One turn moves every row onto another: examples first, then more rows asked:
Q_563: [ 48  -2   4   8  21  -3   3 -11  -2  -2  -4   6   0   8   7  11  -7  -6
   7  21  -8 -16   0  -3  -1  -4   2  -6  21   1   8   8   1  -4   3  -4
  -1   3   1]
Q_552: [  0 -18   1  16   0  -4  16   3   5   3  19  -3 -12   8   9 -10   7  -2
 -23 -25  -8   0  10 -20  -9 -14   7 -10  -7 -10   5  -6   0  -5   1  12
   5   8  -4]
Q_269: [  1  -4   1  -4  10 -12  18 -27   9   5   8 -14  -3  15  15  14  -7 -12
   5  15  -4  -2   4  -4  16  11  18   8  14   1   8   5  14  14  19  -7
  16   5  -6]
Q_8: [ -2 -24  -5   8   4  -2  -5   9 -19   4  16 -15   3  -5  13   5  10   1
 -16 -20  -4 -21   0   0 -13  -8  -6  -1  -9  -6   4  -8   0   6  -9   8
  16  -4  -4]
Q_529: [ -4  -5  -6  13 -12  -5   4   1  -3  10   4 -21   1  13   3 -20 -12  -2
  15 -11  -4  -4   5  14   1 -15  14  -6  -5   6 -12 -16  -2  -9   6  -6
  27 -26  -2]
Q_179: [-29  -2   2   7 -11  13   4  13  -4   1   3  -7  -7   4   9 -28  -3 -15
  -3  -6  -7   2  -1   2   1 -32   2 -13   0   2  14  -6   3   3 -12  -9
  12 -12   3]
Q_605: [ 10  -2  -2   5   1  -3   5  29   5   7   4  14 -10  -8 -13  -4   9  12
   3  18  -7   0   6   0   2   0  -5 -13  15   8  12   2  -4   2  10  19
 -12   1   4]
Q_393: [-13  -2   0   3  23  -6   6   4  -6  -5  12  14   1   6   0 -13 -18  24
   2  15 -13   5   0   3   5  -2   4   3  13   2  21 -10   6  26   1  -2
   8   2 -11]
Q_512: [ -1  -2  -7  16   9   6  11  -5  11  -2   9   5  -1  11  11 -20   1  -3
   9  13  15  17   6 -22 -15  -1  -6  -4   3 -11   4 -26   9  -6  -6 -23
  13   1  -6]
Q_259: [  3  -1   6  11  18  -1   8 -16   5 -18   3  11 -11  -6  -8   1  13   2
  17  14  -8  14   0   1  27 -11  30  -9   6   2   7 -11   9  10   2  -1
   5   6  12]
Q_595: [  1   2  -4  -1 -14  -4   9  16  -5   3  12 -12  -8  22   0 -38 -11  -9
   0  -8  -8  15  -2  -7   1   0   4  -5   1  -1 -20   4   1 -12   6  -4
  14 -11  -4]
Q_379: [ 11  -6   5   1  -3   0   7 -15   3  13  -5  10  -2  -3   5   7  -6 -42
   4  23   1  -5  -2  -4   5  20   5  -1   4  -1  22   7  16 -15  -2   0
   0  -1   0]
Q_669: [-12  -1  -6   8  19   4   6   0  -9  -4   2   3  -1   0   5 -31   4  -5
 -11 -15   1  -9   0 -19 -22  -3  -6 -13 -15  -5  11   3   1  -7 -16   9
   2   0  -8]
Q_498: [  7 -14  -1   0  -9  15  11  -8  -1  -7  20  -3 -28   9   6   5  -5 -18
   5  -2   5   6 -32   7  23  15   5  -8   6   0   1  -8   4  16   6  -8
  -5  -8   3]
Q_310: [ -1  -4  -4   3 -16   3   5  -2   2  -5  -3  17 -17  21   7   7 -24 -16
   7  10  -5  -3  -3  -8  20   6  -2 -13 -25   8  -9   9   2  10 -16  -8
  -3  -1   4]
Q_392: [  8   4  -1   4  -1   0   2   7 -19  10  -4  -9 -10  -1  17 -34 -24   1
  15 -10  -1  -6  -2   3   8  -3 -12 -13   1  -5  -2   3  -4 -14  -5  -8
  15 -23  -8]
Q_610: [ -2   5  -3 -11  20  -3   2  -6  -1   6   2   8  18   8   2 -15  20 -12
  -3  -1  -3   0  -2   6  -4   6  17   3   2   3  -4 -13   7   8 -32 -14
  23   1  -4]
Q_643: [ 19 -25  -7  10   0  -3  -3  11  -6   4  12  -6  -6   8  11 -20  -9  -8
   5 -12  -4   6 -13   8  -1  -4   1  -1  -9  -7  -1   9  -2 -23  12  -4
  16 -30  -3]
Q_951: [ 11  -6 -17  -7  22  11 -13 -14   3 -11  14  -5   0   7  -3  -5   4  -8
   7   7  11   8  -7   9  19  -8  -6  -3   8  22   1 -17  13  16  11 -11
  10 -18   6]
Q_892: [  0   1   5   3  -4   2   1 -27  -7 -24  -8  -2   3  -4   6  -8   5  -4
  14 -16  12   1 -16 -10  -6   1  -1   7   5  -9   8  -7  -2  -5  -9 -28
   1 -19  -7]
Q_218: [ 12   9   7  11  -5 -12  22  -5  -1 -14  -3 -16  12  20   1  18   7 -17
  11  26  -4  -5   0  -7   6   2   9   5  12  15  -7   0  -5  -1 -12   5
   8   2  11]
Q_950: [  8  -3   4   1   2  10  21   0  10  -2  13 -20   5  20   5   8   3   4
 -15   1   1 -17  12  -6  -2  27  14 -12 -19   6   1   5  -4  10  -3   7
  13  -4  -5]
Q_386: [ 15   9   2  19   8  -9  10  -4   7  -8   6  -9   9  22  -1  -3   0 -22
  17  23   2   9  -2   1  -6  10  14  -5  21   7   9 -15   7  14  -3  -2
  12  20   3]
Q_19: [ 14   2  -1  -1  11   5  -9  -6   0  14   5  -8   7 -14   8  11   8 -22
  21  21   0 -13   9  -7  16  20  -7   1  17   9  13   4   7  -6   8  -1
   5  -3   1]
Q_597: [  9  12 -13   1  15   0   2  -2  21   0  -7  18 -13   2   8  -2   4 -12
  18  14   6   0  13   7  23 -21 -13 -10 -10  11 -10  -5 -11  -3  -5  -5
   5 -11   4]
Q_933: [ -6  -8  -4  -8   1   1   3  14  -5   5   9   0 -23  11   5 -21 -13   3
 -12 -11   8  -5 -11   1  -4 -21 -16 -17  -5  -6  19  12   2  -6  11 -10
  17   3  -6]
Q_666: [ -1  17  -7  -1   9 -19   3 -21  19   4 -14  -4   0  11  15   3   9 -16
  11  15 -20   4   2  -7  16   6  16   0  10   6   1  18  12   4  -4  -7
   9   3  -4]
Q_361: [ 22   5  14  18  13  -2   3 -18  -3  -9   5   3   7   9   9  16 -14 -13
  17   4 -11  -4 -19   0   6  12  -3   5  17   4  23   7  -7 -10 -12 -17
   0   3  -2]
Q_94: [ -2  -8  -5  -6  -9   1   3  14  -7  -1  24  -9 -18   3  -5 -10   8  -1
   9  -9  -1  -3  -7 -13  -6 -20  -1 -11 -19   9  -8   3   3  -3  20  14
  25  -1  -4]
Q_405: [-19   1  -3   4   8  -8   7  -5 -11   8   2 -11  -2  -9   2 -12  17   4
   5 -36  -2 -12  -2  -5 -14 -18   1  -6   7   5  -1  -6  -7   3 -11   1
   4   1  -2]
Q_105: [ 12  -1   2   2 -29  -5   5  -1  -4 -10  -7 -22  -2  -5   9  18  13  -7
   2  -3   2  -5  -5  -1 -16   2  -3  -1  -5   2 -19   1  -2  13  -4  -5
   1 -19   0]
Q_474: [ 31 -10  -7  13  -3  -5  -1   7  13  16   2   0 -10   3  23   9  -8   9
 -11   9  -1   1   5 -19 -16  -4 -10 -12  -4  -4  -9  -4   0   5   7 -15
   4  -1  -3]
Q_373: [  1  -4  -2   2  -4 -20   5   0  -1 -22  -5   7  -3   7  -9  11   4  20
  -9  10 -26  -2 -12   4   6  -3  10   0 -10  10   9  14   6   5  -4  18
   4 -16  -6]
Q_932: [ -4 -10   2   6   2  10 -11   4  -9  -5   8  -4  -7 -14  18 -15   2  -2
   9 -14 -18 -10 -18 -12   7 -30  10  -3 -18   3   3   3  -8   1   1   3
  16 -23  -3]
Q_768: [ 16 -15   7   0  22   1  32  -3   9  26  -1  19  -3   2  10  -6  -3  -7
   5  -8  11   0  11  -7 -11   1   8 -15   0   6  11  11  -2  -5 -11  -7
  -6  -2   6]
Q_975: [-10  -6  17  11 -10  -4  15  -2  -9  -8   9  18  -2 -16 -13   2  -2  -2
  11   3  -5   3 -13   8  12  -1   8   7   5   4  29 -22  -3  -5  -8  14
   2 -11  -3]
Q_235: [ -5   6  11   1   4 -13  22   2   6   2   5   1 -16   0  -4  24  -6   3
  -3  11  -4  17  -3  11  17   0   1  -9   4  16   3  13  -6  14   3  -4
  -3  15  15]
Q_823: [  7   1   6  -1  12   8 -12  -5  -9 -23  10   7  -4 -10 -18  14   0  -6
  10  15  -1  -1 -14  14   6  22   4  -6 -14   8  14  11   2   9   6   3
   0   4   3]
Q_750: [  2  -4   4   5  22  11   0   2  -7   3   0  16  -2  -7   0   9 -10  -1
 -13  42  -8  -3   1   4  19  -3  -1  -8  -2   6  12  -7   6   0 -16  -8
   4   0  14]
Q_874: [ 26  -7  14   3   1   1   2  -7  -5  -1  13  -8   1 -12  11   9  23  -1
   8 -33  -4   0   2  -2  22  13   3  -9   9   3  14  -1   5  -1 -17  -2
  11  -7  -1]

Q_392 turns into Q_529
Q_498 turns into Q_310
And these:
Q_512 turns into Q_892
Q_386 turns into Q_361
Q_94 turns into Q_933
Q_8 turns into Q_552
Q_269 turns into Q_379
Q_975 turns into Q_373
Q_823 turns into Q_235
Q_610 turns into Q_874

One turn moves every row onto another: examples first, then more rows asked:
Q_54: [ -2   4   1 -11 -13   8   6   9  -6  -7  28 -12]
Q_852: [ -4   1   8   2   9   9  16 -16 -16 -10  12   0]
Q_170: [ -4  10  -4 -14  -4   5  28   3  -8  -4   6   2]
Q_923: [ -2  -3   9   2   6  10   3 -14 -11 -11  25  -7]
Q_91: [-13  12   8   7  14 -10  -8  -5   1   7 -15  -7]
Q_914: [  6  13  -8   8 -20  -7  -4  15   7   2  17   3]
Q_404: [ -5   0   2   6 -18  -2  -7 -22  11  23  -8   3]
Q_781: [-11   6   6   7  15  -9 -19  -7  10   8  -5  -9]
Q_79: [  3  19  -8   7 -19  -9   8  13   2   2   4   8]
Q_399: [-13 -17   6  -2 -17  14  -5   7   3  -5   4 -19]
Q_779: [-14 -10   0  -5  -8   9  19   1  -2   0 -19  -4]
Q_748: [  2   0 -14 -15   6   6  11   0  11   1  23   4]
Q_954: [ -8   3   7   8 -24  -1  -5 -20   5  20 -10  -1]
Q_163: [ -7 -22 -11  -8   4  10   0  -3  19   5  -2  -2]
Q_486: [ -6   0   6   8 -22  -1 -12 -19   9  20  -2  -4]
Q_880: [-15  10  13   9   6  -8 -17  -3  -1   3  -7 -15]
Q_987: [  7  13 -16   5 -11  -9   2  11  13   5   9  13]
Q_732: [  0  -4   1   1  17   8   9 -19  -5  -6  18   5]

Q_91 turns into Q_781
Q_404 turns into Q_486
Q_923 turns into Q_852
And these:
Q_748 turns into Q_54
Q_779 turns into Q_163
Q_914 turns into Q_79

One turn moves every row onto another: examples first, then more rows asked:
Q_541: [-11   2   8   8  -3  25   8   1   1 -12 -11  -6   6   3  -4  -4   7   4
   4  17   3  -7   9   8   1  -3  21 -28 -27 -13  28  18   9   4   7   3
   0]
Q_581: [ -3  -7  -7 -26  -9 -12   7  10   4   8 -29 -22 -17  -7 -11   8  14  -3
 -11  16   8 -16   2  -2  -1   7  23 -10  11  -2  -7   9  -8   2 -12  14
 -31]
Q_12: [-30  -1  10 -23  25   1   2  11  -1   2  -2 -15   3  -9  -1  14  -8  -8
 -13  18   4  -4  16   9   4  -1  30  -2  24  -9  -3  17   5   5   8   2
 -18]
Q_510: [-31   7  24 -18  16  -2   3   4   0   9 -13 -12   0  -3   0  19  -8   0
 -25  18   5  -9   5  23   1   3  26   9  31 -16   7  17  -4   8   5  -5
  -4]
Q_475: [-10  -1  23   4 -15  26   7  15   2   2 -22 -17  -1  -4 -21   4 -13   2
 -10  23   2 -11  -2  30  -7  10   5  -4  -5 -10  28   1  -2   2   7 -27
  11]
Q_820: [-20  22  15   2  -8   4   1   3  14   2  -7  11  -8 -12   2  -8   4  -1
 -20  12  -9  -2  13   4 -18  12   6 -19  -2 -15  14   7 -10   1  -2   9
 -49]
Q_60: [  7  11  14   3   1  15  18  26  -4   6  -4  -2   4 -10 -11 -15 -13  14
   7   3   9 -14  -6  17  -6 -12  12 -15  -7   7  15  -5   8  13  10  -5
  -1]
Q_58: [  6  12   8   9  -2  26  12  10  -8 -12  -1   2   7   3  -4  -7  -3  10
   3   9   3 -26  -4  -1  -7 -15  12 -22  -7  -1  17  -1   6  25   1   1
   0]
Q_252: [-12  -5  18 -19 -16  -9  24   0  -3   7 -41 -27 -12  -7  -9   2  18 -18
 -13   0   3  -7  -5   5 -10  12  17  -8   9  -3  10   3 -16  13 -12  12
 -21]
Q_604: [ -4  19  14  -2  -8  -8  16  17  20   7   0   0 -22 -21  -1 -11  -3  -1
 -26  -1   0   6  12   6  -8  17  -1  -8   4 -17   8   8 -10   2   5   5
 -41]
Q_564: [-26  -2  15 -13  22   3  14   2   1  -3   1 -32   1  -8  -4  18  -7 -25
 -21  13  -7  -5  11   9   4   7  16   3  28 -12  -4  10  -4  15   9  -4
  -5]
Q_503: [  5   3  12  -3 -14  19  31  10  -4 -10 -15 -22 -21   9  -7   1 -22   5
 -17  16  10  -7   0   6  -2   8  21 -15  -1 -15  38   6  -7  24   2  -6
   5]
Q_73: [  2  11  12  10  -4  24  11   9  -4   1 -10  -6   6   3  -8  -3 -14   6
   8   9   1 -30  -8  22 -11  -7   3 -11  -2   1  22 -13  -4  17   6 -12
   8]
Q_963: [ -6  22   8   4 -13  -4  12  -4  19   2  -8  -1 -25  -3   7   2  -7  -1
 -27   5  -3 -11   8  10 -11  21  -4  -7  10 -24  19   3 -25   8  -1   4
 -32]
Q_785: [  4 -10   4   8  -8  31   7  15   6 -20   3 -21  -1  -7 -19   5   0 -11
 -13  22  -3 -11   9  -2   6   7   1 -10 -10 -16   8  10   9  11   6 -18
   8]
Q_930: [ 19   9   8   6  -5  16  25  18  -3  -6   1  -9  -9   0  -6  -5 -16  11
  -5   2  11 -24  -8   5  -1  -8   6  -8   4  -5  16  -5  -1  28   4  -7
  10]
Q_36: [  3  -5   3 -13  -4  12  18  33   2   1  -8 -11 -13 -11 -11  -8 -17  14
  -1  12  21   3  10  11   7   0  23 -17 -13  -8  20  15  13   1  10  -6
  -7]
Q_106: [-12   7  12   2 -15  10   0   6  15 -12  -1   7 -13 -15   1   0   6 -14
 -22   3  -4  -7  18  -9 -11  16 -10  -8   7 -24   7   5 -11  10  -2  -2
 -41]
Q_703: [-18   9  12   1 -12   5   1   5  20   6 -11  -1 -13 -15  -2   0  -7 -13
 -14   4  -6  -9  15  18 -16  22 -14  -4   7 -18  12  -6 -20  -3   4  -8
 -37]
Q_667: [  9  -2  10   6  -4  25   9  26  -3  -8   2  -4   6 -12 -13  -6  -7  -1
   6   1   6 -23   0   5  -3  -9  -4  -7  -3  -1   6  -7   8  20   7 -16
   5]
Q_345: [ -7  -5   3  -9  -8  -4  11  -4   5   1 -25 -33  -6  -9 -18   8  25 -24
 -16  17 -12 -14  -3  -1  -6  12  12 -11   5  -1  -9   4 -11   7 -11  10
 -21]
Q_208: [-29   3  26 -18  19  -2  25  -1  -6  -4  -7 -21  -2  -3   8  11  -4 -16
 -22   0   4   3   9   5   2   1  29  -2  24 -15  12  18  -2  23   6   8
  -9]
Q_593: [-12  -6  12 -13 -13 -12   5  -2   5   7 -36 -12  -3 -11  -7   4  37 -10
  -8  -1   8 -12  -1   8   0   5  13  -5  -2 -10  -1  16  -6  -1  -9  13
 -17]
Q_69: [-36   1  24 -11  17   3   2  -9  -1  -5 -10  -9  10  -2   9  18  10 -13
 -15   5   3  -9  12  12   4  -1  20   2  19 -21   7  22   0  11   6   2
  -2]
Q_652: [ -7  -4  14 -18 -20  -8  -1   9   4  10 -37 -16 -10 -11 -18  13  23  -4
 -23  17   5 -19  -8   9  -5  10  11   6  16  -8  -5   8 -10   3 -15  -3
 -16]

Q_73 turns into Q_930
Q_820 turns into Q_106
And these:
Q_581 turns into Q_593
Q_69 turns into Q_564
Q_475 turns into Q_503

